Each row is where one point has got to under a steady rotation. How many ticks took it there?
The counts run from 0 to 363.
[-11  -6   4  -9   9   6  -3 -21  -5   1   3  16   8 -25 -16  -3  -4  17
 -13  -4  14  20  -8  -3  -4   7 -23   8   1   7 -26  -8  -4 -20 -14   3
   3  11   5  17   2 -10   9   1 -28 -13   1   0 -12   7  17 -18  19   0
  -2  -1   1  21  -7  -4  31 -12] : 343
[-17 -14  -4   1   8   7   4 -13 -16 -17   4  15  -5 -18 -13  -5  -4  26
 -10  -7   2   8  -4  -5   3   2 -18 -16  13 -13 -22 -25   7 -24  -8  10
  12   6   8   0  16   2  -9   0 -23  -9  -1 -12 -18   2  12 -18  20  12
  -3 -16   2  14  -5  10   4 -24] : 92
[ -2   3  10  12  -8  -2   4  14 -15 -13  15  12   6  -6   2  11   7  34
  -8  -4   3  15 -12  13 -11  12 -20   0   6  -4 -23 -13  19 -12 -27   4
   3  -4  -6   5   7 -16   7  -3 -26 -16  -5   8 -26   3   0 -10  20  -3
 -15 -15  -4  -6  -7  15   8 -12] : 142
[ -7  -7  13   4  -2   1  -6  13  -8   2  14   7  11 -27   2   9  -4  26
  -9   2  -5  -9  -7   9 -10 -13 -25  13  -4   2 -24 -27   3 -20 -20  15
   4   2 -10  -1  19 -20  11   7 -16 -12  -1   2 -17   6  19  -5  11  -1
   0  -4  -1  32  -2  -6  21 -14] : 149
[-14   0 -14  18  -6  -6  -5  14 -16 -16  17  12   2  -5   2   0   3  32
  -7   3  -6   0 -15  16   0  -9 -32   4  12   4 -10 -12  16 -24 -20  -2
   8 -13  -4  -4   2 -16  10  15 -26 -12  -4   0 -19  -4  -2 -13  13   2
  -1 -15   4  16   4   1  11 -12] : 289
[ -4 -23  -6   8   0   4  -3   4 -20   2  -1   7  -1 -18   0   0 -18  15
 -11   7  -3   7  -7  14  -2  -9 -33   8 -11   7 -20 -25   6 -18  -5  -2
  -3  -3 -18   6   2 -22   6   8 -23 -11  15  -7  -3  14  13  -5  13   0
   2  14  -4  25 -22 -12   9 -18] : 188
[ -7  -5 -12  23  -1   8  -3  14  -9 -12  19   8   2  -2 -11   8   2  33
  -9   5   0   7  -8   6 -10 -13 -17   3  11   7 -10  -2   1 -24 -15   7
  13  -1 -11   3 -11 -15  18   6 -23 -10  -1   2 -23   7  -9  -9  18  -7
 -18 -20 -14  22   3   2  26  -9] : 145
[ -9 -12   3  -6  10  -5 -19   9 -18 -22   2   1  -9 -11 -10   6  -4  30
 -17   0   4   6 -11   2  -2   4 -20   9  -8  10 -17 -27   2 -18  -6   7
  -3  14 -10   6   8  -4   0   7 -20  -5  12  -8  -8   9  29 -10  26   0
   1  -6 -12  24 -24  -6  12  -8] : 84
[ -5 -19 -20  25  -5  14   4 -12 -11  -6   9   5  -3 -17 -25  10 -14  28
 -10   3   3  11   0  -2   3   2 -18  -2  12  -6 -31  -9 -10 -27  -2   9
   8  10  -7   3  -3  -1  -9  -3 -24   8   9  -4 -13   6   1  -9  13  -8
 -13 -15  -7   9   3   7  22 -19] : 65
[ -1 -11  -8  21   4  22   4  -2 -16  -2   4  15  -5 -19 -13   2 -18  25
 -13   6 -12  14  -3   8  -7 -11 -18  10   0   5 -21 -19  -3 -23  -9  -3
  23  -4 -14   1  -4 -15   7  -2 -15  -4   7  -3  -3  11  10  -1  16   1
  -4   2  -7  24  -6  -3  20 -21] : 42
[  1  -7  -6  13 -16  10  16  -3 -23 -10  15   8   4   5 -15   3  -7  37
  -1  14   6  12  -6   8  11  10 -27  -4  21  -3 -12 -25  15 -15 -19  -4
   2   2   9  12   2 -21   2 -12 -25  -4   0  -2  -8  -1  -6 -17  15   2
 -25  -3 -17   2   4   6   3 -20] : 273
[-11   2   1  -5   4   3  -5  -2  -4   5  11  11   8 -24 -10  -8   7  25
 -14  -7   4  11 -14  -1 -14   6 -17   9   6   6 -20  -9  -2 -27 -19  -1
  -1   7   2  10   1 -18   7  11 -25  -8   9  10 -19   6  18 -16  22   0
  -3  -3   5  20  -3  -9  36  -8] : 174
[-11  -3   6  -2  11  10  -1  -7   0   5   5  17   9 -25 -12  -4   4  17
 -12  -3   7  17 -10  -5 -11  -3 -15   3  -2   1 -26 -13  -4 -26 -16   5
   9   7  -1  12   1 -12  11   2 -23 -12   1   1 -19  10  14 -12  25  -4
  -6  -3   4  21  -3  -6  38 -12] : 173
[-20 -17  -5   4 -29   5  -3   1 -19 -16  -5  -1  21   0   7   2  -7  19
   4  -4  -1   8   2  13   2  -2 -28  -4  -2   4 -26 -16 -15 -22  -6   1
 -14   9 -11   6  -3 -15   6  -3 -27 -12  12   7 -30   7 -11 -14  18  -5
 -17   2   2   8  -5 -14  18 -15] : 307
[ -6 -14   5  -8  -6   6   8  -7 -11 -14  24  15   6 -18  -7  -2 -13  16
  -1   4  -6  10 -18  18 -16 -12 -18 -14  12  -1 -24  -2   4 -18 -12  12
  -3  -1  -1   0   7 -11   3  26 -26 -10   9 -10 -16  -1   7  -1  22  16
  -7  -7  -9  18  -4  -2   4 -25] : 157
[  3  -5  -2  29   1   1   8  -7 -11   0  14  12   4 -21 -17  15 -17  27
  -8  -9  14  16   0   0   3  14 -20  -9  -2   2 -30 -13  12 -21  -8  -2
  -3   1 -17  -1  14 -10  -5   3 -34  -5  11  -1 -13  10   6 -15   7  -4
  -8  -8  12  -5 -18   7  14 -10] : 206
[ -7  -3  -4   8  -7   3 -19  -6 -29 -34  16   4  -2  -2 -17   1 -10  24
 -10   2   2  16 -10   8  -7  11 -23  -6   5  25 -16  -8   1 -23  -3   3
  14  -3   1  -2  -8  -2   8  11 -22 -15  -7   0  -7   3  -4  -6  20   6
   7 -14   0  19 -16   4  10 -10] : 224
[-12 -11   4   3   9  10 -22   5 -19 -19   3   5  -7  -5 -14   1  -8  27
  -7   1   3   6  -7  -3  -4  -9 -26  16 -11   5 -14 -32   6 -18  -8   5
  15   4  -8  18  -7 -13  16  -8  -9  -9   6 -11 -12   3   5  -5  26  -7
 -10  -7 -16  27 -11   2  15  -7] : 252
[ -2 -23  -7  10 -26   6  -5  -6 -21 -10   8   3  22 -13 -10   4 -18  15
 -12  -5   1  11  -3  26  11   2 -36  12  -6   9 -22  -9  -1 -24   8   6
  11   4  -9  -8  -5  -6  -2  -2 -26   8   6  12  -6   1  -8   4  17   3
  -4   4  -5  24 -18   5  10 -10] : 48
[-11 -22 -11   9  14   7  -8  -9  -9  -5  18  23  -8 -20 -20  10 -20  25
  -9  -6 -13  11  -8  -4  -9   2 -18   8   6  -6 -31  -6 -13 -22  -8   5
  10  10  -4   7   0  -3  -5   6 -24   6  23  -7 -12  -1  17  -5  18   0
  -4 -12  -4  10   7   2  19 -24] : 67
[ -6 -23   5  -1  -4   9   3  -6 -14   0  -3   6  10 -17   3   3 -17  14
 -13  13   6   6  -5  14  -1  -8 -28   7 -10   8 -23 -30   6 -13  -7   5
  -4   7  -6  12   5 -24  10  -2 -20 -16   5  -7 -14  16  14 -10  16   5
   1  15  -8  26 -15 -11   7 -19] : 19
[ -8  -6   3   5   4 -13   4   8 -11 -22  22  20   4 -11 -10   6  -1  30
  -8 -15   8  10 -12  16  -5  -6 -23 -12   1  -1 -11  -3  17 -25  -7   0
  14  -6  -3  -2  16  -9   3  13 -32  -8   0 -13 -12  -9   9  -9  20  12
 -15 -19   0  14  -4   8   1 -10] : 117
[-13   0  -6  -8   4   2  -5 -12  -8   0   5  10   9 -26 -10  -5   6  23
 -17  -9  10  14  -9  -3  -1  16 -21   6   4  11 -21  -8   1 -25 -14   0
  -5  10   6   9   3 -10  -2   4 -27  -9   8  13 -16   5  18 -23  21  -3
   4   1   3  15  -9 -10  36  -6] : 344
[-14 -26  -6  -4   3  -3   6 -14  -2  -6   8  27   8 -19  -7  -2  -6  12
 -12  -3   9  27 -12   9  -6  -3 -21  -4   2  -8 -29   3  -6 -21 -12   5
   1   7   0  21  -4 -11   3  11 -38 -12   2 -11 -13   4   6 -10  30   8
  -7  -2  -3   3  -2   2  23 -20] : 27
[-13  -9  -6   9 -20   2  -5  13 -11   4   4   0  22 -25   3  -8   2  21
  -7  -5  -2  -6 -11  10   3  -4 -32   4   8  -3 -12 -16   5 -30 -12   7
  -2  -3  -9 -10   4 -13   5   8 -23  -1  14  18 -28   6  -5  -8  15  -5
  -4   1   0  26  -7  -3  22  -5] : 7
[ -3  -2   2   2 -13   9   2   7  -5   8  20   1  24 -29  -7   8  -4  26
 -16  -3   5  -5 -11  19  -1   0 -31  18   6   4 -16  -6  10 -21 -13  13
   5   5  -4  -9   3 -14   4   7 -17   6  12  25 -24   2   7  -7  12  -2
  -9   1  -7  27 -13   4  25  -3] : 321
[  3  -8   7   6  -7  13  15   1 -13  -2  11  13   0 -20  -2  -9 -12  25
  -8  -2  -3  13 -14  21  -9   0 -13 -16  10 -10 -15 -15  28 -22 -18   7
   1  -8  -5 -11   8 -17  -1  16 -22  -8   7   4 -24  10   9  -9  20  14
  -6  -1  -6  11 -19   7  -1 -25] : 12
[  1  -4  -6   3 -12   7  13  -1 -23 -12  17  13   7  -8 -10   5  -4  35
  -3   4   6   9 -11  12  11  16 -28  -1  16   1 -13 -22  22 -10 -19   0
  -6   5  11  10   8 -20  -4 -11 -28  -5   8   3 -12  -5   1 -20  11   4
 -18  -9 -11  -1   1   7  -5 -20] : 272
[-10 -30 -11  -2  -3   1  11 -12  -3  -6   3  16   9 -12 -11  -3  -7  11
  -9  -2   8  23  -3   7   2  -5 -23  -8   4  -9 -27   0  -8 -21  -6   6
   2  11  -3  22  -7 -11   2   5 -37  -8   1  -8 -10   5   0  -6  30   7
 -13  -1  -6   9  -5   8  24 -19] : 26
[  4 -11  -6 -10 -18   6  12  -1 -14  -4   5   0  13 -11  -2  -5   5  23
 -21   7  18  18 -10  18   8  16 -26   9   5  11 -14  -4  10  -6  -5   5
 -10  14   3   5   0 -17  -1   2 -36  -4   3  12 -14   8   8 -19  20   9
  -7   9 -15   9 -24  -2  14 -10] : 22
[ -1 -15   9   3  -5  13  14  -6  -9  -7  16  15   3 -23 -14  -6 -13  20
  -5  -6  -5  17 -13  15 -18  -9 -11 -14   8  -2 -21  -5   6 -26  -9  12
   7   0  -8  -4   3 -11  -1  20 -25  -3   8   1 -16  10   8   6  25  14
  -8  -4  -7  22 -13   3  10 -23] : 326
[ -8 -19  -5  11  -5  14   6  -7   1   3   0  13  20 -25  -5   1 -17  13
  -2 -18   5   7 -11  10  -2 -12 -26   2  -7 -11 -15  -3  12 -29  -4   5
  10   2 -17  -5  -1 -10   1   3 -25   2  22   9 -31   2  -3  -7  18   3
 -12  -2  -3  14 -17   5  17  -9] : 179
[ -2  -7  -1  11 -26  -4 -10   7 -29  -4  13  -2   8 -16 -11   0  -7  29
 -11  -7  -9   5  -6  20   6  18 -31  12   3  10 -22 -22  -2 -23  -4  -3
   2   5  -7  -8   6  -4 -11   2 -19  12  17  19   2   5  11   3  14  -6
  -4   8   3  15 -14  -3  14  -9] : 216
[-11   0  14  -6 -15  -7  -5   4 -20  -2  11  14  24  -6 -11   1   8  22
  -5  -5   9   6  -9  11   4   7 -35  18  -3   9 -21 -20   2 -22 -15  -3
   6   1   2  17   9 -18   8 -11 -18  -4   2   9  -6  -8  -1 -11  17  -5
 -18   2  -1  23   4  -3  20  -7] : 280
[-25 -15 -16   6  -8  -1  -4  -4 -20 -16  -4   0   8  -6   3  -3 -12  28
   6  -3  -2  -5   1   4  18  -8 -31  -6   6   2  -7 -31   2 -27  -2  -6
  -7   4  -5  -4  10 -13   1   0 -23  -4  19  -8 -25  -1   5 -26   9   1
 -11  -2  -5  16  -3 -15   2 -12] : 267
[ -3  -9 -12   6 -21  16   1  10  -4   5  13   2  15 -25  -4   2   0  27
 -15   1   0   0 -15  21   6   4 -23  17  15  -5 -13  -5   9 -22 -12  12
   6   9  -5 -12  -3 -10   2   8 -18   9  14  23 -25   1   3  -7  19   4
  -7  -2 -12  17 -12   8  20  -6] : 322
[ -5 -20  11  16 -10   5  -7   2 -25 -13   3   4  -5  -8 -16   3 -20  22
   4 -17  -4  14  -4   7  -2   6 -23  -9  -7  -9 -29 -28   8 -25  -4   2
   2   1 -17  -3   3  -2  -7  -4 -18   4  25   4 -15  12   4   0  24  -3
 -14  -2  -2   3 -24  11   0 -18] : 75
[ -4 -16  -3   7   7  12 -21   1 -19 -22  -1   0 -11  -3 -15   5 -11  25
 -11   5   1   8  -5  -3  -2  -3 -22   9  -7   7 -15 -29   1 -26   2   8
  19   4  -8   7  -7  -5   9  -2 -12 -12  -3 -11 -11  13   7  -7  22  -3
   1  -8 -14  31 -19   2  16  -9] : 82
[ -3  -8  -4  11   2  16   3  -3 -15   2   4  18  -5 -18 -15   2 -18  24
 -17   2  -8  17  -9  13 -12  -4 -17  14  -9  16 -23 -15  -5 -22  -7  -3
  12  -1 -15   7   1 -17   1   9 -18  -4  10  -4   2   8  24  -1  22   5
  -6   3  -5  29 -12 -15  22 -17] : 43
